One turn sends every row of this set to another row. A few are shown first. Where does it send the rows asked after them?
tul: [-237, -102, 77, 39, -26, -133, -92, -110, -106, 266, 107, -101, -41, -137, -182, -100, -263, -38, -153, -149]
gamob: [-151, -176, 266, 27, 124, -117, 99, -45, 22, 35, 126, 24, -350, -511, -44, -68, -56, -104, -407, 44]
Kilid: [-79, -110, 26, -151, 156, -62, -93, -316, 76, 162, -142, -156, -82, -97, 45, -54, -87, 5, -219, 40]
Sulu: [-53, -108, 34, -113, 195, -53, -89, -341, 64, 189, -107, -193, -103, -99, 6, -48, -113, -6, -229, 20]
vif: [-63, -118, 27, -137, 192, -48, -87, -332, 50, 172, -105, -191, -112, -84, 20, -4, -114, -11, -235, 50]
siro: [-165, -177, 254, -4, 101, -122, 99, -21, 17, 9, 107, 38, -346, -506, -19, -47, -43, -104, -407, 72]
riz: [-166, -162, 267, 13, 86, -140, 91, -30, 55, 28, 89, 59, -321, -522, -24, -128, -27, -87, -385, 31]
gimut: [-110, -261, 143, -117, 103, 118, -183, -21, 157, 28, 160, -153, 15, -189, -276, -81, -270, -97, -331, -44]
Tisu: [-232, -130, 54, 14, 11, -106, -74, -102, -180, 240, 145, -149, -92, -106, -180, 39, -291, -63, -196, -85]
benid: [-89, -104, 117, -143, -63, -42, -219, 13, -7, 34, 92, -161, 57, -230, -2, -75, 154, -45, -134, 118]
legi: [-132, -276, 123, -173, 82, 125, -168, 13, 121, -22, 144, -137, 1, -160, -227, 12, -270, -107, -345, 30]
kose: [-44, -81, 154, -41, -9, -42, -230, -51, 35, 117, 140, -202, 64, -265, -97, -197, 136, -35, -121, 8]
Fikik: [-186, -136, 184, -24, 167, -112, 142, -7, 34, 45, 47, 59, -348, -520, -113, -85, 4, -45, -339, 61]
bet: [-68, -136, 98, -147, 6, -4, -198, 4, -94, 22, 161, -231, -13, -193, -32, 88, 95, -82, -191, 179]
mer: [-279, -141, 30, -69, -47, -110, -65, -45, -192, 170, 91, -100, -83, -79, -97, 105, -272, -60, -192, -3]
Durap: [-170, -243, 134, -198, -2, 87, -191, 36, 195, -28, 61, -60, 67, -188, -180, -130, -213, -70, -293, -5]
tuf: [-308, -116, 36, -99, -125, -140, -81, -15, -133, 159, 19, -30, -32, -101, -51, 5, -222, -29, -150, -23]
lero: [6, -102, 157, 19, 98, -8, -220, -101, -24, 155, 237, -294, 2, -255, -180, -108, 74, -74, -168, 1]
Pebe: [-288, -89, 64, -30, -111, -155, -96, -57, -80, 220, 29, -34, -1, -134, -105, -126, -218, -12, -120, -111]
Kiso: [-64, -106, 34, -124, 174, -61, -98, -332, 86, 184, -128, -169, -87, -102, 19, -73, -98, 6, -217, 18]
zife: [-176, -170, 261, -11, 79, -133, 99, -15, 36, 8, 82, 64, -327, -511, -4, -85, -27, -91, -389, 66]
nim: [-186, -135, 185, -17, 169, -114, 141, -11, 34, 52, 51, 55, -351, -522, -117, -86, 0, -46, -341, 55]
figi: [-154, -169, 269, 36, 113, -126, 93, -48, 46, 40, 114, 32, -332, -525, -52, -117, -46, -92, -396, 21]
Mut: [-186, -139, 183, -19, 171, -107, 142, -9, 26, 48, 51, 50, -353, -517, -115, -71, 1, -47, -341, 65]
purud: [-182, -139, 188, -20, 171, -110, 144, -12, 29, 51, 53, 49, -353, -516, -117, -78, 0, -47, -346, 60]
dipon: [-166, -264, 109, -223, 14, 103, -177, 50, 145, -54, 86, -84, 34, -164, -167, -20, -229, -87, -322, 48]
kure: [-77, -118, 26, -152, 169, -54, -89, -314, 54, 156, -128, -170, -98, -88, 43, -11, -99, -5, -229, 59]
leg: [-7, -142, 126, -49, 106, 18, -192, -67, -101, 90, 249, -312, -48, -211, -135, 70, 50, -98, -210, 109]
redaz: [-130, -236, 150, -134, 50, 94, -192, -7, 200, 23, 110, -96, 57, -207, -243, -169, -233, -70, -301, -62]
pepok: [-187, -144, 185, -24, 166, -107, 143, -13, 26, 44, 49, 52, -352, -518, -108, -77, 5, -46, -347, 64]

kure goes to vif
tuf goes to mer
And these:
Durap goes to dipon
figi goes to riz
benid goes to bet

One turn sends every row of this set to another row. A few are shown first. Where does it send the rows asked after them?
duv: [83, -13, 176, 18, -123, -37, 78, -172, 65, -129, -139, 82, 104, 55, 61, -58, 82, 91, -169]
tif: [211, -5, -55, 25, -29, 45, 246, -114, -98, -36, 5, -202, -29, -105, 146, 17, -115, -65, -63]
Far: [168, 7, 19, 187, 6, -20, -83, 106, -126, 147, -131, 66, -23, 42, 69, -51, -42, 14, -86]
Buvip: [9, 64, -10, -194, -14, 20, 198, -160, 68, -257, 15, -94, 32, -34, 139, 64, -208, -69, 48]
Bak: [63, -31, -9, 213, 14, -11, 57, -93, -186, 156, 30, -237, 72, -57, -62, -10, -79, -26, -9]
bonos: [124, 76, -132, 29, 93, 28, 16, 119, -132, 61, -6, -86, -80, -39, 126, 48, -268, -119, 79]
poda: [-174, 189, -163, -160, 75, -102, 35, -48, 107, -243, 32, -20, 16, 13, -70, -66, -195, -17, 124]
kag: [149, 112, -111, 173, -75, 37, -22, 4, 5, 124, 46, -133, -70, -127, 20, -85, 116, 83, -126]
Sotag: [-37, 150, 41, 38, -121, -25, -142, -47, 189, -58, -28, 77, 32, 5, -27, -96, 170, 161, -122]
sis: [0, 9, -67, 102, 56, 3, 94, -96, -157, 75, 94, -291, 55, -78, -34, 41, -197, -93, 96]
popul: [54, 124, -281, 49, 100, -41, 137, 13, -100, -5, 69, -209, -82, -104, -39, -81, -170, -51, 60]
kez: [-73, 169, -263, -92, 105, -53, 106, -17, 0, -147, 82, -150, -46, -63, -40, -45, -239, -63, 133]
pazor: [120, 31, -67, -102, -1, 45, 240, -134, -24, -150, 38, -186, -13, -87, 152, 61, -199, -96, 22]
lubu: [-71, -25, 178, 168, -55, -83, -74, -138, -36, 49, -75, -11, 178, 76, -124, -60, 55, 79, -63]
Pap: [36, 187, -228, -43, 5, 75, 51, 0, 58, -34, 152, -230, -101, -170, 73, 16, -109, -33, 60]
gid: [78, 33, 107, 122, -15, -53, -145, 80, -33, 58, -170, 181, 31, 105, 42, -61, -10, 51, -93]
Folod: [77, 115, -10, 145, -116, 4, -95, -25, 83, 63, -12, -7, -15, -54, -15, -114, 187, 150, -161]
Zozu: [123, 77, -222, 179, 46, -61, 98, 13, -140, 99, 14, -168, -70, -88, -66, -142, -45, 18, -51]
makon: [-119, 121, 10, 17, -21, -153, -79, -64, 112, -143, -98, 142, 80, 99, -139, -173, 60, 139, -68]
Goze: [193, -41, 120, 111, -113, -16, 123, -141, -29, -18, -115, -12, 52, -1, 82, -63, 79, 71, -199]
Led: [-194, 168, -53, -107, 25, -136, -44, -70, 151, -243, -39, 100, 69, 80, -116, -114, -73, 68, 46]
tes: [7, 77, -20, 159, -33, -138, -49, -36, 8, -1, -114, 86, 46, 55, -134, -204, 119, 149, -139]
belit: [-148, 228, -72, -179, -40, 11, -66, -57, 241, -222, 83, -17, 5, -42, 19, 3, -60, 41, 67]
Fopi: [131, 141, -206, 91, -27, 68, 40, 14, -6, 87, 112, -224, -110, -178, 54, -32, -7, 9, -39]
Geni: [106, 63, -116, 226, -3, -97, 21, -7, -95, 103, -62, -46, -20, -16, -104, -189, 80, 100, -130]
tir: [-107, 49, -57, -32, 71, -3, 71, -119, -69, -57, 105, -245, 81, -43, -38, 77, -267, -113, 165]
pulos: [-180, 15, 193, 37, -45, -99, -91, -165, 51, -83, -57, 31, 204, 105, -121, -28, -17, 61, 11]
latuv: [-210, 66, 26, -104, 51, -39, 15, -150, 29, -150, 67, -130, 140, 25, -63, 75, -238, -71, 174]
poba: [-7, 28, 166, -106, -101, -39, 78, -191, 131, -251, -108, 95, 116, 73, 73, -16, -10, 55, -86]
Nur: [187, 35, -77, 144, 51, 13, -17, 125, -170, 145, -62, -45, -69, -17, 105, -8, -149, -61, -20]
dodi: [13, 115, -114, -90, 108, 13, -9, 97, -41, -65, -1, -34, -51, -2, 127, 75, -324, -135, 142]
Dis: [244, -43, 19, 113, -76, 19, 197, -128, -93, 21, -57, -130, -1, -67, 116, -35, 2, 11, -155]
vono: [-34, 73, 124, -2, -5, -71, -168, 52, 57, -69, -162, 229, 58, 143, 42, -34, -68, 41, -22]
bavu: [-79, 223, -175, -158, 4, 44, 4, -28, 162, -156, 140, -142, -56, -115, 56, 34, -131, -22, 104]
Pimir: [-38, 56, 86, -193, -51, -13, 128, -181, 137, -296, -41, 18, 88, 32, 98, 39, -122, -11, 3]
Samib: [-133, 192, 22, -105, -83, -20, -126, -62, 253, -181, 17, 75, 39, 4, -13, -45, 62, 116, -26]
tuse: [-74, 133, -24, -154, 83, -23, -70, 70, 54, -160, -40, 77, 0, 67, 96, 65, -288, -93, 143]
Vel: [-98, 117, 72, -114, 39, -54, -131, 47, 96, -156, -114, 188, 51, 127, 67, 21, -187, -23, 68]
faf: [31, -46, 95, 241, -38, -48, -15, -116, -137, 144, -33, -126, 126, 5, -97, -59, 32, 45, -71]
pedu: [-240, 56, 132, -76, -3, -75, -56, -166, 77, -168, 0, -12, 190, 84, -102, 26, -139, -2, 102]

popul goes to Led
Pimir goes to Goze
gid goes to bonos
And these:
pedu goes to faf
bavu goes to Sotag

One turn sends every row of this set to another row. A few are shown first. Where does it send the rows asked after them?
Bune: [360, -47, 181, -119, 116, -33, 27, 14, -155, -124, 26, 0, 49, -288, -110, 146, 184, 290, -91, -114, 25]
Duvot: [172, 68, 227, -72, 249, -70, 32, -235, -51, -281, 103, -26, -13, -116, -155, 99, 168, 317, -185, -113, -48]
tiru: [102, 28, 194, -53, 232, -18, 69, -289, -87, -286, 110, -97, 33, -131, -176, 39, 138, 325, -235, -54, -65]
ribat: [362, -94, 337, -89, 168, -69, -98, -74, 99, -214, 34, -14, -91, -208, -37, 74, 237, 316, -159, -81, -59]
zitid: [317, -269, 275, -55, 86, 134, -51, -119, 10, -143, 69, -104, 34, -367, -108, -17, 127, 295, -237, 15, -77]
vid: [195, -148, 298, -129, 143, 73, -16, -276, -60, -195, 105, -69, 48, -336, -168, 39, 37, 256, -122, -122, -174]
Nipok: [192, -242, 299, -81, 92, 59, -37, -246, 12, -204, 23, -200, 25, -324, -67, -95, 121, 318, -248, 46, -163]
zudiz: [-7, 41, 143, -158, -53, 14, -25, 104, -14, -64, 65, -205, -176, 63, 16, 204, 20, 75, -101, 169, -112]
Fole: [133, -144, 253, 32, 214, 43, 67, -148, 82, -319, 111, -179, -26, -69, -140, -94, 171, 390, -228, 17, -20]
vovam: [113, -229, 242, -87, 102, 88, 132, -131, -111, -223, 68, -207, 102, -262, -180, -91, 22, 319, -9, -80, -117]
Tabe: [315, -126, 242, -185, 56, -29, -13, -83, -160, -111, -19, -67, 66, -395, -75, 87, 130, 261, -60, -109, -110]
tipo: [45, -61, 157, -180, -106, 96, -54, 120, -32, -2, 73, -192, -144, -59, 5, 205, -33, 41, -76, 164, -141]
Venu: [67, -33, 155, -167, -84, 75, -49, 156, -7, -15, 86, -159, -164, -15, 2, 228, -12, 49, -63, 146, -109]
vufit: [49, 12, 121, -165, -107, 177, -10, -14, 247, 50, -84, -99, 47, -188, -89, -43, 27, 63, -187, 131, -223]
vana: [-171, 19, 94, -226, 11, -39, 56, 147, 131, -21, 3, -150, 22, -57, 9, -14, 147, 286, -59, 216, -17]
siga: [310, -39, 239, -99, 186, 35, -27, -159, -74, -174, 119, 50, 17, -283, -168, 161, 130, 264, -167, -136, -39]
maku: [299, -2, 243, -58, 190, -102, -60, -127, 25, -232, 14, -63, -67, -156, -28, 62, 289, 346, -295, 8, -10]
pekob: [-33, -85, 150, -291, -66, 25, -40, 196, 132, 86, -9, -75, 32, -242, 21, 45, 104, 219, 4, 161, -63]
vul: [-36, 31, 156, -156, -69, 136, 23, -47, 298, -22, -76, -143, 16, -97, -90, -93, 18, 89, -142, 105, -254]
kan: [-191, -57, 100, -226, -13, 23, 66, 132, 127, -6, 18, -180, 51, -101, -19, -56, 99, 280, -43, 225, -44]
Kibid: [215, -48, 186, 27, 212, -10, 31, -120, 17, -268, 74, -118, -22, -87, -100, 0, 253, 383, -328, 53, 46]
bimi: [208, -213, 304, -173, 64, 16, 33, -129, -103, -168, 10, -150, 67, -359, -113, -19, 42, 281, 29, -131, -177]
Nug: [-35, 26, 118, -249, 4, -49, -7, 242, 158, 31, 10, -40, -12, -99, 16, 77, 175, 257, -10, 150, 20]
biz: [113, -203, 324, -45, 158, 25, 16, -237, 81, -299, 58, -227, -25, -167, -88, -134, 128, 355, -186, 9, -149]
ludek: [-110, 49, 107, -239, 20, -74, 25, 191, 149, -9, -1, -95, -13, -47, 19, 39, 176, 277, -31, 177, 2]
teku: [147, 73, 157, -150, -47, 132, -28, 113, 331, 29, -41, 21, -25, -99, -96, 48, 76, 68, -101, 29, -144]
nafu: [-94, -122, 164, -279, -67, 45, -10, 157, 142, 62, 1, -125, 44, -225, 3, -15, 66, 225, 22, 170, -103]
Vado: [-54, 61, 125, -96, -17, 156, 79, 6, 320, -63, -30, -131, 6, 12, -135, -89, 32, 120, -139, 101, -173]
kodut: [58, -122, 150, -48, 128, 43, 177, -166, -169, -248, 51, -245, 119, -187, -177, -83, 89, 359, -137, 3, -55]
zisaz: [-44, -75, 171, -161, -91, 99, -9, 74, -6, -59, 86, -260, -143, 4, -8, 136, -62, 65, -57, 170, -167]
giluz: [118, -153, 269, -79, 173, 104, 56, -285, -51, -245, 143, -117, 65, -252, -208, -14, 23, 290, -128, -96, -144]
pip: [2, -26, 128, -274, -33, -9, -32, 241, 138, 79, 0, -31, 12, -183, 20, 85, 146, 226, -6, 152, -7]
zet: [-58, -43, 138, -135, -68, 95, 11, 85, -16, -73, 94, -257, -141, 45, -24, 138, -36, 78, -85, 190, -123]
Gen: [64, 17, 153, -75, 171, -107, 142, -187, -161, -286, -2, -216, 61, -106, -110, -35, 177, 375, -156, -15, -51]
Rikod: [-42, 15, 119, -138, -62, 57, 4, 89, -32, -71, 77, -241, -152, 58, -7, 171, 2, 84, -123, 195, -103]
viri: [129, 11, 117, -145, -90, 204, -14, 83, 273, 71, -40, -21, 32, -175, -115, 19, 38, 58, -156, 87, -155]
git: [104, 170, 140, -169, -25, 34, -32, 63, 314, -1, -89, -3, -51, -47, -57, 59, 131, 88, -150, 54, -155]
sedi: [-8, 133, 55, -73, -9, 135, 79, 40, 273, -39, -34, -91, 15, 24, -132, -32, 93, 125, -221, 141, -98]
fumun: [382, -221, 325, -59, 131, 79, -74, -33, 87, -171, 93, -18, -34, -287, -99, 44, 155, 295, -146, -73, -41]
zokel: [280, -97, 269, -134, 142, 53, -42, -222, -84, -155, 94, -4, 47, -356, -151, 112, 87, 243, -163, -121, -123]
mogu: [50, 200, 63, -125, -17, 54, 16, 26, 262, -13, -85, -47, -11, -10, -73, 26, 148, 106, -240, 129, -112]
dor: [283, 14, 198, -77, 187, -92, 78, 23, -85, -225, 54, -16, -2, -121, -131, 122, 209, 340, -44, -147, 49]
Danef: [38, 14, 159, -167, -60, 32, -44, 142, 4, -47, 80, -174, -185, 39, 8, 231, 12, 63, -62, 137, -105]
Zonel: [-161, -119, 141, -247, -41, 56, 39, 142, 144, 22, 20, -172, 56, -167, -21, -56, 59, 252, 6, 192, -79]
dek: [81, -78, 208, -41, 211, 74, 91, -291, -80, -274, 139, -133, 67, -179, -214, -10, 70, 317, -206, -49, -87]
gire: [-2, -77, 174, -185, -111, 94, -41, 83, -18, -24, 67, -234, -139, -51, 5, 168, -52, 44, -63, 168, -174]
gidu: [269, 29, 240, -80, 234, -23, 4, -162, -37, -232, 125, 42, -19, -169, -169, 150, 161, 293, -148, -149, -23]
mesi: [151, 62, 205, -87, 203, -168, 102, -97, -92, -294, 13, -115, -12, -55, -101, 46, 214, 369, -67, -109, -20]

tipo goes to zet
Kibid goes to fumun
giluz goes to Duvot
And these:
mogu goes to viri
dor goes to bimi
pekob goes to kan

